500 stands for zero in the data rows.
Every row has a hidden score. In each pair, how much higher is the second row's than the first's? 15 means about the same, 30 much higher and 0 much lower. The score is a weighted sum of the row's numbers plus the product of two more (or one squared), each taken from its middle value.
369 & 322 & 925 & 855 & 337 & 379 & 682 & 302 & 838 & 481 \\
626 & 322 & 524 & 679 & 478 & 395 & 504 & 497 & 429 & 349 \\ -> 8
354 & 507 & 522 & 327 & 387 & 519 & 682 & 302 & 376 & 907 \\
352 & 507 & 536 & 327 & 379 & 501 & 682 & 302 & 664 & 843 \\ -> 17
725 & 507 & 393 & 503 & 837 & 401 & 325 & 692 & 290 & 330 \\
709 & 507 & 393 & 679 & 399 & 526 & 504 & 497 & 655 & 353 \\ -> 20
460 & 507 & 380 & 503 & 392 & 628 & 504 & 497 & 522 & 539 \\
758 & 692 & 353 & 503 & 327 & 999 & 504 & 497 & 837 & 551 \\ -> 21
513 & 322 & 723 & 855 & 412 & 373 & 682 & 497 & 470 & 339 \\
673 & 322 & 442 & 679 & 442 & 451 & 504 & 497 & 352 & 370 \\ -> 8
510 & 692 & 358 & 327 & 375 & 830 & 504 & 497 & 556 & 624 \\
533 & 692 & 358 & 327 & 926 & 479 & 325 & 692 & 397 & 405 \\ -> 13
357 & 507 & 683 & 503 & 353 & 444 & 682 & 302 & 462 & 801 \\
537 & 692 & 364 & 327 & 743 & 503 & 325 & 692 & 385 & 430 \\ -> 12
413 & 692 & 382 & 327 & 797 & 441 & 325 & 497 & 374 & 479 \\
441 & 322 & 655 & 679 & 666 & 367 & 504 & 497 & 743 & 310 \\ -> 15
860 & 692 & 358 & 503 & 696 & 540 & 325 & 887 & 495 & 324 \\
677 & 322 & 480 & 679 & 528 & 404 & 504 & 692 & 376 & 345 \\ -> 11
419 & 692 & 359 & 327 & 870 & 506 & 325 & 692 & 664 & 423 \\
703 & 322 & 417 & 503 & 551 & 422 & 504 & 497 & 359 & 342 \\ -> 7
443 & 322 & 576 & 503 & 506 & 397 & 504 & 497 & 437 & 391 \\
376 & 322 & 687 & 679 & 334 & 447 & 682 & 302 & 453 & 650 \\ -> 21
483 & 507 & 427 & 503 & 377 & 529 & 504 & 497 & 520 & 499 \\
834 & 322 & 460 & 679 & 498 & 405 & 504 & 692 & 366 & 322 \\ -> 11
490 & 507 & 416 & 503 & 414 & 504 & 504 & 497 & 354 & 495 \\
438 & 692 & 355 & 327 & 429 & 823 & 325 & 497 & 795 & 602 \\ -> 19
944 & 692 & 352 & 503 & 309 & 999 & 504 & 497 & 999 & 440 \\
435 & 322 & 693 & 679 & 368 & 412 & 682 & 302 & 498 & 424 \\ -> 1
999 & 692 & 352 & 503 & 350 & 999 & 504 & 692 & 968 & 358 \\
452 & 507 & 417 & 327 & 660 & 423 & 325 & 692 & 333 & 438 \\ -> 3
670 & 692 & 353 & 327 & 604 & 814 & 325 & 692 & 542 & 438 \\
638 & 692 & 353 & 327 & 488 & 884 & 325 & 692 & 604 & 488 \\ -> 17
366 & 507 & 586 & 503 & 389 & 461 & 682 & 302 & 610 & 645 \\
679 & 692 & 356 & 327 & 894 & 500 & 325 & 887 & 277 & 419 \\ -> 17
389 & 507 & 449 & 327 & 470 & 472 & 504 & 497 & 280 & 660 \\
530 & 322 & 859 & 855 & 382 & 365 & 682 & 497 & 402 & 322 \\ -> 20
476 & 507 & 399 & 327 & 501 & 472 & 504 & 497 & 325 & 508 \\
436 & 322 & 636 & 503 & 481 & 384 & 504 & 497 & 336 & 417 \\ -> 11
375 & 692 & 396 & 327 & 632 & 458 & 325 & 497 & 690 & 533 \\
396 & 692 & 388 & 327 & 829 & 438 & 325 & 497 & 596 & 426 \\ -> 14
399 & 322 & 679 & 679 & 470 & 385 & 504 & 497 & 434 & 439 \\
380 & 507 & 589 & 503 & 413 & 431 & 504 & 302 & 568 & 565 \\ -> 15
429 & 507 & 418 & 503 & 395 & 514 & 504 & 497 & 510 & 537 \\
489 & 692 & 366 & 327 & 881 & 443 & 325 & 692 & 564 & 372 \\ -> 16
612 & 322 & 618 & 679 & 419 & 388 & 504 & 497 & 396 & 349 \\
443 & 507 & 513 & 503 & 462 & 415 & 504 & 497 & 436 & 460 \\ -> 18
494 & 507 & 478 & 503 & 424 & 453 & 504 & 497 & 453 & 441 \\
355 & 507 & 566 & 327 & 405 & 453 & 504 & 302 & 594 & 749 \\ -> 17
367 & 692 & 426 & 327 & 608 & 462 & 325 & 497 & 499 & 603 \\
612 & 322 & 581 & 679 & 398 & 404 & 504 & 497 & 538 & 334 \\ -> 11
433 & 507 & 454 & 503 & 359 & 538 & 504 & 497 & 450 & 595 \\
434 & 322 & 494 & 679 & 322 & 557 & 682 & 302 & 562 & 583 \\ -> 14
816 & 692 & 353 & 503 & 353 & 999 & 504 & 497 & 999 & 395 \\
604 & 322 & 532 & 679 & 426 & 406 & 504 & 497 & 363 & 377 \\ -> 2
519 & 507 & 370 & 327 & 421 & 658 & 504 & 497 & 391 & 528 \\
349 & 507 & 724 & 503 & 326 & 477 & 861 & 302 & 797 & 950 \\ -> 23
493 & 692 & 374 & 327 & 854 & 426 & 325 & 692 & 375 & 402 \\
381 & 507 & 410 & 327 & 391 & 588 & 504 & 302 & 513 & 670 \\ -> 14
371 & 692 & 442 & 327 & 536 & 455 & 504 & 497 & 575 & 603 \\
415 & 507 & 423 & 503 & 350 & 569 & 682 & 497 & 337 & 697 \\ -> 15
467 & 322 & 651 & 679 & 580 & 372 & 504 & 497 & 369 & 351 \\
410 & 507 & 424 & 503 & 573 & 444 & 504 & 497 & 463 & 475 \\ -> 14
351 & 322 & 898 & 679 & 355 & 396 & 682 & 302 & 586 & 735 \\
373 & 507 & 609 & 503 & 409 & 430 & 504 & 302 & 375 & 642 \\ -> 12
398 & 507 & 539 & 503 & 417 & 438 & 504 & 302 & 406 & 552 \\
692 & 692 & 357 & 327 & 605 & 578 & 325 & 692 & 508 & 373 \\ -> 16
418 & 877 & 358 & 327 & 553 & 691 & 325 & 497 & 682 & 535 \\
376 & 507 & 582 & 327 & 635 & 390 & 504 & 497 & 340 & 554 \\ -> 8
760 & 322 & 421 & 503 & 403 & 448 & 504 & 692 & 334 & 391 \\
609 & 507 & 423 & 503 & 607 & 418 & 325 & 692 & 375 & 361 \\ -> 17
574 & 507 & 445 & 679 & 500 & 424 & 504 & 497 & 535 & 352 \\
589 & 507 & 378 & 503 & 424 & 565 & 504 & 497 & 574 & 406 \\ -> 15
351 & 322 & 726 & 503 & 348 & 448 & 682 & 302 & 344 & 872 \\
349 & 507 & 712 & 327 & 339 & 473 & 682 & 302 & 504 & 999 \\ -> 19
548 & 322 & 914 & 999 & 396 & 359 & 682 & 497 & 468 & 310 \\
386 & 692 & 392 & 327 & 610 & 474 & 325 & 497 & 429 & 555 \\ -> 6
359 & 322 & 643 & 503 & 382 & 427 & 682 & 302 & 463 & 675 \\
391 & 692 & 393 & 327 & 812 & 433 & 325 & 497 & 516 & 421 \\ -> 16
348 & 322 & 999 & 855 & 298 & 397 & 999 & 107 & 890 & 912 \\
446 & 507 & 496 & 503 & 563 & 411 & 504 & 497 & 380 & 431 \\ -> 6
350 & 507 & 666 & 327 & 308 & 617 & 861 & 302 & 520 & 999 \\
477 & 507 & 480 & 503 & 538 & 414 & 504 & 497 & 405 & 402 \\ -> 8
442 & 692 & 366 & 327 & 999 & 433 & 325 & 692 & 428 & 395 \\
667 & 507 & 365 & 503 & 547 & 512 & 325 & 692 & 573 & 354 \\ -> 7
370 & 322 & 752 & 679 & 334 & 432 & 861 & 302 & 641 & 580 \\
377 & 692 & 390 & 327 & 630 & 487 & 325 & 497 & 544 & 562 \\ -> 13
398 & 507 & 443 & 327 & 734 & 408 & 325 & 497 & 365 & 482 \\
441 & 507 & 458 & 503 & 635 & 405 & 325 & 497 & 536 & 388 \\ -> 16
428 & 507 & 462 & 503 & 537 & 428 & 504 & 497 & 344 & 482 \\
717 & 322 & 434 & 679 & 469 & 427 & 504 & 692 & 538 & 325 \\ -> 12
549 & 322 & 543 & 855 & 327 & 493 & 682 & 497 & 639 & 428 \\
470 & 507 & 391 & 327 & 785 & 426 & 325 & 692 & 401 & 393 \\ -> 9
694 & 507 & 411 & 503 & 577 & 416 & 325 & 692 & 479 & 335 \\
457 & 692 & 363 & 327 & 438 & 662 & 504 & 497 & 577 & 563 \\ -> 22
348 & 507 & 788 & 327 & 337 & 443 & 861 & 302 & 409 & 999 \\
457 & 692 & 364 & 327 & 787 & 485 & 325 & 692 & 355 & 472 \\ -> 11
567 & 507 & 376 & 327 & 756 & 454 & 325 & 692 & 269 & 410 \\
363 & 507 & 535 & 327 & 611 & 406 & 504 & 302 & 438 & 624 \\ -> 19
421 & 507 & 454 & 503 & 401 & 490 & 504 & 497 & 474 & 542 \\
371 & 507 & 549 & 503 & 369 & 495 & 682 & 302 & 381 & 724 \\ -> 18
496 & 322 & 693 & 679 & 367 & 397 & 682 & 497 & 381 & 406 \\
458 & 507 & 412 & 503 & 787 & 407 & 325 & 692 & 404 & 387 \\ -> 23
521 & 507 & 462 & 503 & 465 & 443 & 504 & 497 & 427 & 416 \\
594 & 322 & 598 & 679 & 375 & 401 & 682 & 497 & 458 & 367 \\ -> 14
482 & 507 & 419 & 503 & 703 & 415 & 325 & 692 & 365 & 382 \\
378 & 507 & 651 & 503 & 463 & 400 & 504 & 302 & 471 & 523 \\ -> 14
497 & 507 & 376 & 503 & 457 & 544 & 504 & 497 & 759 & 395 \\
398 & 507 & 446 & 503 & 411 & 493 & 504 & 497 & 484 & 598 \\ -> 16
384 & 322 & 645 & 679 & 349 & 439 & 682 & 302 & 602 & 578 \\
370 & 507 & 616 & 503 & 403 & 415 & 682 & 302 & 515 & 670 \\ -> 20
480 & 322 & 530 & 503 & 442 & 416 & 504 & 497 & 341 & 440 \\
533 & 692 & 355 & 327 & 741 & 621 & 325 & 692 & 637 & 403 \\ -> 23
366 & 507 & 625 & 503 & 461 & 412 & 504 & 302 & 675 & 555 \\
544 & 507 & 499 & 503 & 781 & 377 & 325 & 692 & 326 & 337 \\ -> 14
406 & 692 & 380 & 327 & 422 & 612 & 504 & 497 & 486 & 673 \\
591 & 692 & 356 & 327 & 789 & 565 & 325 & 692 & 418 & 410 \\ -> 13
540 & 507 & 430 & 503 & 384 & 487 & 504 & 497 & 537 & 430 \\
397 & 507 & 483 & 503 & 433 & 454 & 504 & 497 & 427 & 544 \\ -> 14
351 & 507 & 699 & 503 & 356 & 438 & 682 & 302 & 366 & 895 \\
355 & 322 & 824 & 679 & 366 & 402 & 682 & 302 & 569 & 652 \\ -> 13
392 & 507 & 552 & 503 & 594 & 394 & 504 & 497 & 529 & 449 \\
373 & 507 & 637 & 503 & 411 & 413 & 504 & 302 & 657 & 535 \\ -> 19
772 & 322 & 418 & 679 & 472 & 437 & 504 & 692 & 392 & 338 \\
976 & 322 & 395 & 679 & 489 & 451 & 504 & 692 & 441 & 309 \\ -> 16
691 & 507 & 367 & 503 & 610 & 480 & 325 & 692 & 526 & 345 \\
411 & 507 & 483 & 503 & 454 & 442 & 504 & 497 & 490 & 502 \\ -> 18
349 & 507 & 810 & 503 & 335 & 427 & 861 & 302 & 507 & 999 \\
436 & 692 & 367 & 327 & 663 & 527 & 325 & 497 & 573 & 445 \\ -> 8
999 & 507 & 355 & 503 & 456 & 732 & 325 & 692 & 410 & 358 \\
365 & 507 & 597 & 503 & 380 & 445 & 682 & 302 & 476 & 725 \\ -> 19
647 & 507 & 397 & 503 & 498 & 465 & 504 & 692 & 278 & 424 \\
384 & 322 & 815 & 679 & 413 & 379 & 682 & 302 & 391 & 499 \\ -> 16
714 & 322 & 691 & 679 & 547 & 364 & 504 & 692 & 287 & 312 \\
463 & 507 & 388 & 503 & 326 & 720 & 682 & 302 & 557 & 618 \\ -> 19
552 & 322 & 511 & 503 & 547 & 405 & 504 & 497 & 321 & 376 \\
446 & 507 & 536 & 503 & 555 & 403 & 504 & 497 & 368 & 419 \\ -> 20
391 & 507 & 523 & 503 & 493 & 415 & 504 & 302 & 582 & 452 \\
516 & 322 & 568 & 679 & 499 & 385 & 504 & 497 & 529 & 331 \\ -> 9
719 & 322 & 887 & 999 & 419 & 356 & 682 & 497 & 341 & 296 \\
960 & 692 & 353 & 327 & 402 & 999 & 325 & 692 & 634 & 420 \\ -> 16
486 & 507 & 476 & 503 & 523 & 421 & 504 & 497 & 273 & 468 \\
367 & 507 & 543 & 503 & 508 & 416 & 504 & 302 & 574 & 598 \\ -> 16
357 & 322 & 787 & 503 & 349 & 398 & 682 & 302 & 438 & 737 \\
384 & 507 & 442 & 503 & 391 & 514 & 504 & 302 & 545 & 643 \\ -> 15
409 & 692 & 362 & 327 & 915 & 482 & 325 & 692 & 546 & 452 \\
445 & 507 & 386 & 503 & 396 & 596 & 504 & 497 & 576 & 532 \\ -> 8
377 & 322 & 743 & 679 & 342 & 421 & 682 & 302 & 429 & 658 \\
735 & 322 & 433 & 503 & 442 & 436 & 504 & 692 & 366 & 349 \\ -> 9
357 & 507 & 530 & 327 & 460 & 455 & 504 & 302 & 613 & 675 \\
431 & 507 & 410 & 503 & 450 & 506 & 504 & 497 & 609 & 500 \\ -> 12
403 & 322 & 675 & 679 & 370 & 410 & 682 & 302 & 386 & 575 \\
373 & 507 & 480 & 503 & 350 & 570 & 682 & 302 & 526 & 694 \\ -> 18
561 & 322 & 625 & 679 & 503 & 378 & 504 & 497 & 300 & 369 \\
361 & 322 & 994 & 855 & 327 & 382 & 861 & 302 & 630 & 615 \\ -> 25
452 & 322 & 557 & 679 & 421 & 420 & 504 & 497 & 679 & 379 \\
842 & 507 & 376 & 327 & 774 & 430 & 325 & 692 & 235 & 352 \\ -> 15
435 & 507 & 454 & 503 & 341 & 577 & 682 & 302 & 504 & 623 \\
378 & 322 & 682 & 503 & 475 & 380 & 504 & 302 & 558 & 435 \\ -> 9
351 & 507 & 613 & 327 & 439 & 439 & 504 & 302 & 614 & 798 \\
387 & 322 & 668 & 503 & 509 & 377 & 504 & 497 & 361 & 508 \\ -> 11
838 & 692 & 354 & 327 & 538 & 778 & 325 & 887 & 442 & 413 \\
643 & 507 & 381 & 503 & 575 & 454 & 325 & 692 & 406 & 347 \\ -> 9
767 & 322 & 721 & 855 & 412 & 372 & 682 & 497 & 312 & 322 \\
353 & 507 & 649 & 503 & 359 & 453 & 682 & 302 & 498 & 849 \\ -> 17
441 & 507 & 381 & 503 & 366 & 645 & 504 & 497 & 635 & 581 \\
767 & 322 & 751 & 855 & 444 & 365 & 682 & 497 & 296 & 306 \\ -> 15
552 & 507 & 404 & 503 & 490 & 456 & 504 & 692 & 544 & 385 \\
390 & 507 & 419 & 327 & 699 & 428 & 325 & 497 & 500 & 449 \\ -> 11
881 & 322 & 526 & 855 & 498 & 380 & 504 & 692 & 435 & 293 \\
433 & 507 & 515 & 503 & 428 & 421 & 504 & 497 & 498 & 430 \\ -> 16
457 & 322 & 612 & 503 & 443 & 400 & 504 & 497 & 384 & 402 \\
566 & 322 & 558 & 679 & 456 & 393 & 504 & 497 & 515 & 348 \\ -> 16
393 & 322 & 609 & 503 & 402 & 417 & 682 & 302 & 408 & 573 \\
385 & 322 & 772 & 679 & 422 & 376 & 682 & 302 & 416 & 504 \\ -> 16
